In the data rows, 128 means zero.
In each game, the first row plays the second. By how much does the first row win? 20 means about a draw, 40 a big win and 0 a big loss. Wins can go round in a circle. Each row has two weighted sums of its numbers, A and B, taken from their middle values. A row wins by its A times the other's B, less its B times the other's A.
[ 96  76  83  62  76  94  77 107 134 154 163 164 172 167 155 140 140 157
 155 170 162]
[121 105 115  95  90  89  91 107 141 114 133 139 172 155 147 193 169 143
 157 111 133]: 22
[171 167 180 184 203 209 148 152 113 102 110  74  67  57 100  50  83 129
 107 120 100]
[175 183 176 173 176 170 151 137 128  94  93  81  86  92 100  74  69 109
 126 130 120]: 29
[109 139 130 153 151 135 152 155 143 149 133 128 152 142 130 127 179  91
  71  71  79]
[127 120 103  81  59  83  92  88 120 136 144 131 143 147 148 149 141 131
 179 180 191]: 19
[ 78  79  85  88  92 107 144 144 154 192 167 192 179 179 147 137 132 123
 120  94 108]
[ 93  72  77  59  77  94  89 112 129 151 169 182 162 154 157 157 117 151
 168 169 170]: 9
[183 174 177 189 165 191 153 136  94  88 100  91  63  65 103  70  81 119
 131 133 119]
[ 96 122  99 108 128 117 155 158 162 152 155 147 154 202 139 166 131  97
 101  79  81]: 15
[181 176 171 158 153 173 123 104  71  75 101  79  61  62 103  73 106 145
 159 172 166]
[128 164 148 163 163 129 177 189 136 149 106 106 110 102  94 144 117 116
 104  78  87]: 20
[166 174 169 161 177 178 140 106  72  67  92  74  74  63 105 103 110 153
 150 153 140]
[134 121 128 115  93  72 133 118 174 180 139 156 170 160 128 132 151  94
 122  90 117]: 15
[162 179 184 185 197 216 158 128 120  85 110  87  73  64  98  48  65 133
 117 118  94]
[117  90  92  92  71  94  85 115  84 121 134 140 134 125 142 137 136 162
 188 205 212]: 24
[ 79  61  73  76  87 117 118 147 152 181 178 171 186 170 150 162 132 129
 126 134 117]
[159 149 129 131 124 116  77  87  63  62 111  98  95 108 124 126 147 167
 193 182 185]: 16
[152 151 154 164 178 168 158 136 154 134 112 126 121 121  89 136 134 102
  61  81  75]
[148 155 145 182 164 139 165 164 159  89  95 104 129  77 100 103 145 101
  90 108 127]: 28
[179 171 183 175 205 219 163 149 124  97 118  95  61  57  98  32  52 123
 102 111  99]
[135 156 153 176 133 167 155 158 163 132 113 108 142 114 110 132 123  95
  93  59  94]: 26
[106 141 155 162 156 140 176 144 141 107 114 102  96 137 141 171 154  98
  95  82  96]
[119 125 101 113  91  83 116 121 123 137 125 132 160 170 134 200 168 136
 128 127 120]: 31
[159 173 153 176 185 135 135 136 115  96 107 108 112 122 122 123 111 119
 117  87  73]
[ 92  90 101  82  82  98  88 101  83 116 135 137 130 122 152 144 135 172
 214 209 195]: 34
[ 65  63  65  72  78 117 103 120 152 172 162 164 163 172 152 140 134 157
 149 165 163]
[114  95  84  78  69  83 125 136 165 178 161 177 186 186 136 132 131 127
 117 121 129]: 18
[127 155 164 158 161 165 170 169 171 138 118  96 138 111  98 104 135 103
  80  62  86]
[123 169 111 113 124  94 148 116 198 149 121 173 169 125 132 124 135  87
  99  91 121]: 35
[183 178 176 185 183 195 166 151 126 112 119  97  82  63  98  48  63 102
  96 111  97]
[107  86  92  87  83  89  73  88  95 124 144 148 134 145 153 160 145 168
 193 184 185]: 23
[152 172 141 153 134 124 119 118 143 133 117 128 139 152 130 137 134 111
  97  64  88]
[121 111 103  78  69  80  68  91 129 140 149 142 159 152 133 159 150 151
 172 161 180]: 18
[123 133 137 134 130 103 117 148 155 146 126 169 153 158 138 147 154 109
  82  63  84]
[158 134 131 118 100  81  99 105 131 121 155 137 150 184 123 166 160 119
  92 102 120]: 24
[ 67  61  76  75  71 105 108 134 146 147 160 169 159 156 162 152 137 163
 154 153 165]
[177 187 173 152 160 150 156 140 109  89  84  98 103  93 110  79 101 105
 125 136 121]: 21
[164 142 144 115 123 119  93  81  56  79 106  93  84 107 124 145 137 163
 195 191 182]
[ 97 106 106 134 130 127 167 174 215 187 151 174 175 153 123 107 103  78
  75  68  96]: 19
[174 169 185 181 204 194 162 146 106 100 119  96  63  70  94  59  75 114
  97 112 102]
[ 76  85  83  63  98  95  88 109 138 168 142 151 142 162 147 161 171 156
 166 168 161]: 23
[149 152 163 190 173 140 166 151 141  86 113 114 106  96 108 120 129 103
  93  81 101]
[177 171 184 181 194 221 160 146 118 108 117  87  58  71  94  32  70 119
  92 124  96]: 11
[ 60  66  85  79 113 111 118 135 163 170 159 179 167 186 169 157 134 141
 130 122  97]
[164 187 171 177 179 180 167 130  92 110 103  87  71  72 108  89  97 135
 127 111  78]: 22
[125 147 146 169 166 139 169 196 167 144 127 138 111 117  97 123 101  72
 105  67  95]
[ 57  59  81  78  86 105 102 114 123 162 165 171 158 163 154 149 145 150
 167 169 162]: 35
[186 166 143 119 112  91 100  97  80  99 109 111 108  96 124 125 141 141
 133 161 187]
[129 132 105 108 106  84 114  84 103 105 124 149 146 162 133 184 186 134
 131 140 143]: 23
[ 96  76  80  80  84  89  89  95 111 126 148 160 145 152 155 144 139 161
 187 193 186]
[110  83  80  57  74  99  94 102 122 149 154 179 158 171 145 142 137 146
 156 169 180]: 27
[180 179 186 176 179 212 164 130 106  96 110  86  55  58  94  31  77 123
 115 142 112]
[103 102  97  77  80  85  83  91  94 128 139 139 141 143 148 149 151 170
 187 186 188]: 12
[162 175 124 123 114  78 132 110 100 101 118 107 133 126 133 154 171 136
 118 126 129]
[116 105  97 102  93  77  93 124  96 132 128 156 160 174 146 165 175 144
 131 131 154]: 8
[ 63  72  91  89  80 100 117 173 223 167 163 174 167 164 150 136 114 112
  95 135 157]
[108  92  92  96  88 101  85  85  91 108 131 136 131 134 143 156 157 165
 205 194 192]: 22
[138 159 173 175 193 200 190 162 138 131 121 100  95  88  87  92  95 111
  71  83  70]
[159 169 171 184 202 178 180 158 156 104 113 103  90  69 100  64  78 110
  80  97  85]: 32
[114 108  90  90  92  80  85 127 161 180 160 182 171 178 159 149 137 121
 113 109 108]
[164 157 131 110 117 102  80  88  60  97 104 105 102 107 129 118 131 158
 201 189 187]: 21
[ 96  80  87  70  68  92  79 115 131 147 157 166 171 163 156 146 134 150
 163 160 174]
[ 98  84  84  98 100  91 125 132 158 166 162 173 197 177 170 155 112 133
 104 107  92]: 8
[ 92 108 109 124 109  78 167 135 151 122 127 142 159 149 133 176 180 108
 142 108 129]
[107 118 121 132  98  92 105 141 166 144 149 158 152 168 144 167 167 127
  94  70  95]: 16
[ 92  69  77  74  84  86 120 130 166 161 160 173 173 181 154 170 118 141
 142 134 133]
[156 168 176 181 195 178 145 117  82  83  95  78  63  89 123  92 119 130
 134 132 100]: 17
[119 148 135 158 151 163 172 161 116 128 116 117 120 123 115 151 177 103
 108  64  81]
[ 99 130 120 135 109 110 116  82 126 113 131 155 148 167 125 217 155 101
 116 127 142]: 15
[ 86 103  80  73  85  74 114 156 192 171 162 164 180 180 150 130 131 128
 126 133 118]
[ 55  78  92 103 129 111 152 152 176 164 135 163 163 155 149 178 164 131
 114 103  98]: 15
[181 177 163 168 149 142 125 106  69  69  94 100  88 104 106 104 108 131
 134 147 158]
[136 125 125  96 108  95  92  87  89  96 114 108 108 111 129 144 141 155
 209 191 212]: 22
[ 67  68  86  78  91 102  94 101 127 164 153 155 151 163 151 161 168 151
 159 174 163]
[172 158 164 147 136 139 100  77  74  66 104  85  71  75 122 119 109 155
 170 186 182]: 21
[174 181 174 178 186 189 162 160 121 110 114  90  75  75  95  77  76 111
  84 106 100]
[115 105  96  96  72  70  77  93 122 136 152 147 163 167 139 140 143 141
 164 167 185]: 21
[170 159 159 148 123 132 125 132 130 147 109 137 144 136 105 124 132  72
  82 114 113]
[103 118 112 117  99  91 114 141 116 123 116 115 154 163 137 184 164 129
 166 104 160]: 28
[152 164 182 184 171 195 166 143 157 132 125 109  94  73  92  98  83  81
  88  86 101]
[115 119 106 117  91  81 113 115 178 137 113 123 172 175 128 152 151 112
 141 135 161]: 15
[155 166 167 158 171 194 148 136 124 132 102 131 121 103  85 138 106  99
  93  76  91]
[166 177 139 134 100 116 119 123  53 103 112 105 126 130 134 160 149 116
 120 130 142]: 18
[ 97  97 114 110  80  95 110  97 157 141 125 142 167 164 135 197 171 130
 139 135 139]
[176 175 171 175 157 149 152 116 102  98  98  75  88  92 100 111 120 129
 120 136 108]: 16
[180 154 142 133 129 111 106  79  94  76  99  88  98  95 116 106 130 149
 186 187 182]
[171 169 177 188 190 195 146 136 118  94 101  85  80  71 111  84  97 118
  97 118  93]: 21
[179 172 161 160 147 161 116  87  80  76 101  75  55  61 118 101  99 154
 166 171 170]
[156 164 168 171 176 149 171 128 144 125 109  98 135 102 118  76 120 100
  89  71  97]: 12
[174 172 173 183 188 184 152 122 120 105 108  94  69  91 101  75 120 125
 100 107  83]
[117 119 127 116 125 119 148 135 122 128 136 129 160 163 158 183 165 118
 104  69  78]: 7
[165 140 136 123  99 112  86  78  64  73 106 118 102 115 132 130 137 150
 195 195 186]
[186 169 184 185 187 198 178 133 121 114 120  92  66  74 103  43  59 108
  91 114  96]: 19
[151 123 145 152 162 107 176 168 203 169 127 117 142 141 123 117  93  84
  63  84  71]
[165 167 143 151 146 147 126 124  93 108 101 113 113 150 123 126 171 123
 120  87  85]: 7
[135 118 118 113 105  96 114  93 122 111 109 113 143 145 150 211 175 136
 151 135 129]
[165 166 180 167 187 165 149 116  84  76  97  77  86  90 105  98 130 140
 112 130 113]: 7
[ 82  71  80  69  69 104  84 107 127 142 163 158 155 147 160 132 144 159
 181 187 179]
[170 170 169 159 167 152 130 103  69  78  88  82  74 103 103 107 120 143
 155 147 146]: 22
[ 77  96  93 113  90 119 133 158 175 156 153 173 198 156 159 146 142 112
  90  90 106]
[161 148 156 177 166 157 141 123 122 102  86 117 115 124 119 140 135 121
  98  84  91]: 16
[131 127 124 134  83  85 111 163 142 165 127 145 169 149 154 153 132  97
 105  87 123]
[162 142 149 152 132 112 127  85  91 100  89  97 124 123 125 157 156 113
 139 155 147]: 3
[109  91  93  87  80 109  97 115 125 138 136 132 168 157 139 159 205 135
 178 143 144]
[ 84  91  91  83  99  85 121 132 150 176 166 190 184 178 147 138 145 112
 106 120 125]: 11
[ 87  82  86  74  76 105  90 121 110 116 149 143 124 141 140 142 144 163
 212 199 200]
[170 174 189 184 189 213 172 140 111 104 116  85  60  67  93  48  52 126
 102 118 104]: 20
[ 92 133 117 125 156 144 169 176 157 137 130 128 141 162 141 188 121  87
 100  74  74]
[153 168 169 182 193 186 167 162 129 134 117 111 107  83  89  91  72  95
  79  80 100]: 28
[ 83  73  84  76  79  94  88 111 115 130 155 149 150 151 153 143 141 160
 184 188 191]
[182 169 183 179 187 198 166 144 122  99 107  84  79  69  95  50  79 118
 107 117  97]: 21
[177 174 158 163 164 173 119 100  67  62 101  74  66  66 112  84 100 146
 161 173 170]
[118 105  91  99  80  71  96  87 114 110 135 144 156 157 148 144 140 148
 185 174 187]: 27
[171 153 118 139 124  73 137 151 116 160  96  95 115 137  99 117 126 117
 129 140 176]
[ 90  91 100 110 122  85 178 168 181 164 165 171 184 158 145 144 110  90
  69  98 110]: 18
[ 87  90  82  96  95  93 119 136 160 163 163 180 181 176 154 158 146 136
 120 108  91]
[ 66  77  76  96  97 135 127 158 199 190 175 182 160 183 148 135 138 127
 101 102  81]: 16
[167 154 155 154 160 140 125 100  92  62  82  77  99  88 117 136 120 152
 166 145 160]
[152 166 139 146 152 145 124 117 122 110 111 120 134 137 126 172 150 114
 100  74  84]: 15
[153 152 153 162 185 178 183 158 177 142 110 135 112 106 116 108  84  91
  37  80  67]
[119 145 153 137  98 112 108 112 101  81 105  89 133 160 142 173 161 140
 162 136 121]: 24
[ 83  75  77  83  72  92 108 116 130 138 150 154 158 151 156 168 149 159
 163 168 170]
[114 154 105 113 126 116 127 152 104 130 100 130 154 157 141 170 171 108
 127 105 120]: 21
[123 124 144 160 139 146 197 162 201 165 148 154 140 124 120 108  99  75
  51  54  85]
[142 131 126 126 114  77 100  92 116 109 116 130 160 169 143 178 157 117
 136 137 122]: 20
[161 171 177 170 173 150 170 137 125 111  96  94 113 111  99 111  85 106
 109 101 100]
[ 86  77  79  66  63  95  87 114 138 164 172 169 162 160 163 149 128 156
 152 167 159]: 24
[ 93  90  84  73  80  79  79 113 106 150 162 154 153 159 152 157 127 156
 170 168 188]
[161 153 164 183 169 196 174 170 141 145 126 110 119 109 102  67  76  81
  80  71  77]: 12
[183 179 172 181 170 173 148 144 105  94 112  99  80  80  99  89 111 109
  87 115 106]
[ 53  63  87  82  99 105 137 136 173 174 176 192 171 155 130 156 123 119
 113 130 170]: 19
[174 177 186 182 181 210 164 138 106  96 109  82  61  54  94  42  68 129
 114 129 120]
[ 63  65  72  68  80 117 115 132 171 182 178 180 173 167 154 146 121 134
 134 137 151]: 15
[153 151 113  99  85  81  91 101  98 107 117 137 119 147 136 123 138 127
 149 180 204]
[154 143 140 130 121 137  80  82  55  64 101  98 100 104 120 116 140 166
 205 203 178]: 17
[122 116  92 103  82  82 101 142 154 160 134 181 179 143 148 156 166 123
  97 116 122]
[ 99 113 116 127 140 122 175 144 236 199 161 143 143 168 112 148  90  67
  72  90  98]: 11
[144 163 140 139 128 102 118 111  74 129  97 111 142  97 125 180 170 144
 110 123 127]
[114 151 136 154 137 158 168 147 187 164 134 137 150 126 117 126 127  70
  87  61  81]: 17
[136 124 111 109  76  59  79  96  82 122 141 128 136 147 138 162 142 157
 192 162 171]
[ 97  75  77  79  89 111  71 107 124 123 141 138 139 132 150 150 132 163
 203 199 203]: 8
[187 174 170 180 183 172 165 128  79  87 108  79  70  62 104  82  94 139
 112 129 110]
[126 157 155 180 185 125 161 144 105 120 117 110 102  86 108 163 143 128
  95  81  87]: 19
[ 87  99  91  95  88  96 112 125 162 167 157 186 173 168 161 178 131 137
 115  97 101]
[180 168 171 158 153 173 111  96  74  70  93  82  65  64 112  89 108 150
 171 170 159]: 20
[159 161 139 153 155 138 119 122 125 107 115 114 125 147 137 175 129 126
  95  77  67]
[ 85  69  79  72  72 105  95 105 118 150 150 159 148 156 150 142 139 162
 180 186 188]: 19
[ 81  84  93  94  99 115 146 168 177 175 163 158 176 194 138 158 133 124
  89  96  90]
[118 144 125 134 161 124 171 161 148 120 124 116 173 138 127 150 145 112
  93  64  76]: 24
[ 60  65  73  72  87 113  94 120 133 154 162 166 151 170 154 159 146 154
 172 177 150]
[ 77  79  93  91  88  77 115 158 176 152 154 170 192 148 126 153 149 137
 113 131 157]: 20
[100  90  85  82  96  90  83  91  90 130 138 152 133 136 143 165 143 164
 197 197 190]
[114 101  99  93  75  91  91 105  78 115 129 127 142 129 144 124 133 168
 194 199 212]: 25
[194 184 177 175 178 183 151 132  98  95 111  91  65  56  94  55  63 122
 125 135 129]
[ 86  84  89  79  76  97  74  96 109 129 156 158 143 133 153 148 154 158
 198 195 181]: 21
[142 167 165 161 175 168 216 172 153 140 117 122  95  95  99 101  77  92
  79  88  68]
[101  91  96  87  86  86  97  97  83 120 131 135 123 145 157 137 154 172
 203 191 189]: 17
[165 169 183 173 197 197 154 135 125  78 104  94  64  63 104  97  97 136
  95 108  97]
[108 104 103  91  96 100  76  90  99  96 132 112 129 139 142 151 146 165
 206 198 199]: 29
[112  97  94  80  94  82  95 122 140 153 154 170 188 173 162 163 147 130
 114 122 121]
[ 89  88  76  79  78 104  99 106  95 120 145 155 139 140 147 144 137 165
 179 203 202]: 20
[139 135 134 143 136 136 130 137 156 148 110 127 173 175 130 129 141 112
  85  77  63]
[ 56  70  77  73  90 108 112 135 153 174 168 168 152 165 161 185 137 134
 143 151 135]: 21
[150 150 137 133 140 127  87  80  60  64 102  91  95  95 126 138 146 159
 196 192 174]
[180 175 181 184 180 204 163 143 134 113 115 104  80  68  99  64  63 111
  75 101  94]: 17
[ 98 122 114 137 141 115 181 197 179 173 149 140 150 123 136 160 123  85
  49  85  78]
[184 199 169 163 147 163 131 113 145  96 111  91  94  81 111  87 104  99
 101 123 129]: 7
[162 170 148 146 151 139 116 124  73  89  90  86  86  79 111 142 157 127
 174 150 148]
[196 163 158 160 180 124 142 154 120  95 103  89  95  62 105 101 127 111
 115 124 129]: 19
[130 132 138 111 123  99 144 141 139 138 127 154 136 166 139 178 148 102
 124  64  95]
[134 154 174 181 190 189 179 150 166 124 120 112 119 111 105  88  76 105
  73  79  52]: 25
[ 89  72  87  65  75  93  72 117 133 150 165 158 164 161 152 156 137 160
 166 173 163]
[ 86  80  87  81  91  98 108 118 149 175 168 164 176 182 156 152 147 124
 115 113 153]: 29
[164 170 170 175 177 177 132 135 104  80  94  84  74  81  99  77 149 132
 142 129 106]
[171 169 142 148 104 124 155 118 143 100 122 102 147 142 122 136 137 100
  90  93 119]: 26
[168 158 144 129 113 101 115 132 135 138 128 142 133 152 141 168 127 109
  75  76  97]
[129 136 144 156 152 144 183 159 197 149 121 122 149 148 113 123 110 106
  42  73  61]: 25
[135 154 153 150 142 132 172 161 189 168 132 155 135 132  92  60 140  87
  34  82  90]
[154 158 168 166 161 153 161 157 134 113  93 106 119 113 109 111 130  93
 106  93  93]: 17
[ 92 142 115 135 131 124 161 140 132 168 114 121 136 149 121 202 162 129
 119  98  65]
[163 157 145 138 139 123  91  95  60  71 101  93  68  81 129 108 138 160
 201 181 181]: 18
[128 152 137 139 150 119 166 150 154 136 126 134 139 134 122 162 149  92
  77  71  82]
[125 141 100 152 133 131 133 173 180 164 150 154 176 153 135 116 112  96
  55  80  52]: 31
[138 159 160 159 175 169 173 139 149 125 107  92 121 134 107 122 130 107
  86  72  78]
[177 176 190 176 187 195 165 134 118 102 107  84  74  69 106  55  66 128
 103 109  99]: 17
[109 106 121 131 136 116 161 156 189 179 151 180 158 163 127 158 104  92
  67  75  61]
[ 84  71  71  77  82  85  97 129 139 162 154 179 158 159 149 159 143 153
 149 166 159]: 24
[180 175 188 173 194 219 167 142 130 107 119  94  67  51  97  36  46 115
 104 121  93]
[127 100 128 118 106  86 113 131 112 113 122 112 162 153 116 182 194 140
 158 121 131]: 19
[ 97 106 114 134 128 100 142 156 171 147 137 159 157 157 127 201 144 107
 108  88  74]
[167 171 166 149 169 133 118 117  66  81  99  74  89  90 102 117 141 140
 139 156 149]: 25
[149 166 166 169 151 148 203 170 170 141  94 108 105  96  99  68 101 100
  76  89 114]
[161 180 183 173 179 184 172 133 117  81 107  89  77  85 103  94  93 128
 120 104  84]: 30
[137 150 145 145 140 144 143 115 136 104 108 117 140 152 129 160 169 114
 106  79  78]
[159 142 168 159 140  98 146 117 119  82  80 103 130 140 109 113 142 136
 130 133 122]: 28
[167 174 181 182 182 192 140 128  94  84 103  68  58  65  96  59  90 133
 134 156 131]
[ 72  72  92  95 106 137 125 157 196 201 163 163 205 170 136 139 114 119
 126  93  83]: 24
[158 154 168 172 185 163 138 152  94  89  97  92 100 118 120 147 116 118
  92 107  84]
[182 168 167 162 158 166 117 102  70  67 104  70  65  72 105  74 108 144
 174 176 160]: 15
[ 66  81  86 100 104 113 142 150 192 167 157 153 179 174 154 168 139 121
  94  99 114]
[174 167 172 165 164 159 134  96  83  64  95  78  69  84 117 131 100 145
 162 139 138]: 23
[ 86  99 101 108 103  89 108 132 133 162 146 175 162 176 140 170 179 116
 116 108 125]
[127 124 132 154 150 139 203 188 176 198 131 135 132 141 106  83 106  85
  45  61 100]: 37
[168 174 179 182 182 191 149 112 116  88  97  86  91  86 112  88  91 140
 110 113  81]
[ 76  75  85 108 115  81 139 152 157 167 128 148 170 197 141 151 126 120
 134 125 154]: 30
[ 61  68  83 100 108  91 150 147 192 178 155 186 163 167 132 137 144 109
 124 120 145]
[ 82  78  77  62  81  98  89 108 117 138 159 163 146 144 154 137 138 166
 189 186 186]: 22
[160 161 159 150 146 114 119 115  61  95  93  78  82  97 120 125 156 147
 159 151 156]
[144 164 162 168 157 142 148 124 119 118  87 109 113 130 121 119 149 114
 114  88  96]: 22
[170 143 136 132 132 120 102  83  52  77  94  98  87  97 129 131 139 160
 200 189 170]
[ 72  90  99 108 122 129 141 180 178 150 144 155 161 178 145 200 117 102
 111  86 100]: 20
[177 177 165 156 168 157 137 116  90  66  92  75  86  86  94  90 116 140
 148 157 143]
[154 150 130 140 123 124  92  84  74  67  97  90  81 101 137 109 150 169
 206 193 168]: 24
[ 94  71  90  97 101 101 127 133 148 186 157 170 184 163 159 168 153 129
 108 114  86]
[ 66  66  65  86 107 117 126 146 165 187 180 180 173 188 160 142 118 131
 104 123 106]: 20
[174 181 185 180 191 224 163 140 119 104 125 100  70  61  92  31  52 116
  82 114 103]
[174 164 155 131 133 122 103 101  83  72  87 102  94  94 109  92 115 152
 170 183 190]: 20
[166 175 183 183 200 216 171 140 118  99 113  91  56  54  95  32  64 130
 109 121 100]
[132 129 123 130 132 148 137 168 159 169 124 152 172 156 129 112 147  91
  82  51  84]: 6
[182 170 178 178 182 184 154 117  99  79  99  76  70  56  97  50  78 139
 133 145 142]
[159 154 151 164 142 133 109  94  82  92  88 107 114 131 128 155 150 132
 154 110 122]: 23
[190 173 178 172 153 182 130 106 110  87  98  83  72  72  96  80 103 119
 141 149 141]
[171 182 176 184 194 200 171 130 131 101 114  96  69  61 103  52  76 115
 103 107  94]: 13
[ 88 105 104  96 104 123 111 125 165 167 141 160 180 180 158 191 136 123
  92  91  98]
[ 69  72  88  90  81  95  98 118 108 135 143 160 160 159 154 145 163 158
 194 167 159]: 18
[169 157 146 131 124 138  93  84  62  69 106  76  75  99 128 124 124 161
 187 189 183]
[177 183 177 178 192 201 176 146 135 109 117  92  67  60 100  26  57 109
  97 120 100]: 19
[113 136 135 141 114 129 120 143 120 134 133 143 152 165 131 191 165 104
  85  96  69]
[163 161 167 180 164 198 213 155 148 128 113  90 105  98 102  72  67  98
  71  92  83]: 14
[179 176 179 175 184 193 151 130  98  90  98  80  59  67 105  71  91 132
 117 124 121]
[ 73  64  83  68  77 112  85  98 129 142 167 158 137 145 162 145 152 169
 177 186 175]: 15
[105  99  86  95  83  94  83  91  89 120 136 130 126 137 150 152 148 170
 201 202 189]
[ 68  62  69  63  81 122 102 124 134 158 165 167 155 166 160 151 152 154
 168 161 149]: 20
[158 140 146 141 113 127  93  89  70  64  99  96  76 100 127 127 148 167
 184 187 182]
[ 93 109  94  92  81  69 111 116 160 182 170 172 187 164 139 160 134 124
 132 120 120]: 23
[172 179 177 176 167 161 150 126 103  73  99  87  80  80 109 111 102 131
 122 121 109]
[ 81  67  77  67 102 107 146 156 185 197 164 178 172 164 125 141 128 117
 111 116 158]: 8
[158 163 156 151 148 147 105  94  65  72  88  77  73  80 128  94 134 161
 173 183 169]
[182 173 187 174 183 201 165 148 143 108 111 107  76  62 103  54  67 102
  92 107  94]: 21
[177 156 172 150 146 127 140 132 119 132 112 117 120 131 134 116 136  91
  97  93  75]
[142 135 117 126 130  89 157 145 150 151 134 124 150 147 128 192 145 123
  89  81  71]: 18
[158 166 152 157 108  95 124 104  80 119  93 128 120 140 121 131 150 128
 107 129 142]
[132 158 120 128 113 100  79 108  86 116 104 112 115 153 131 191 165 149
 166 142 127]: 9
[180 176 168 163 148 160 119 120  83  72  98  80  62  84 116 104 142 137
 145 146 130]
[ 67  61  77  76  88  84 125 146 185 172 164 169 161 167 150 143 140 134
 145 154 142]: 25
[ 69  94  90  97  89 113 119 160 193 176 150 163 185 170 150 166 128 131
 108  95 106]
[160 136 122 103  84  86  64  85  68 132 118 138 137 137 124 148 149 150
 172 177 172]: 27
[183 175 174 174 193 205 163 148 136 114 112  94  70  86 102  54  70 106
  90 111  81]
[ 64  63  86  81  87  87 106 122 130 141 157 162 148 164 155 160 145 152
 180 170 164]: 21
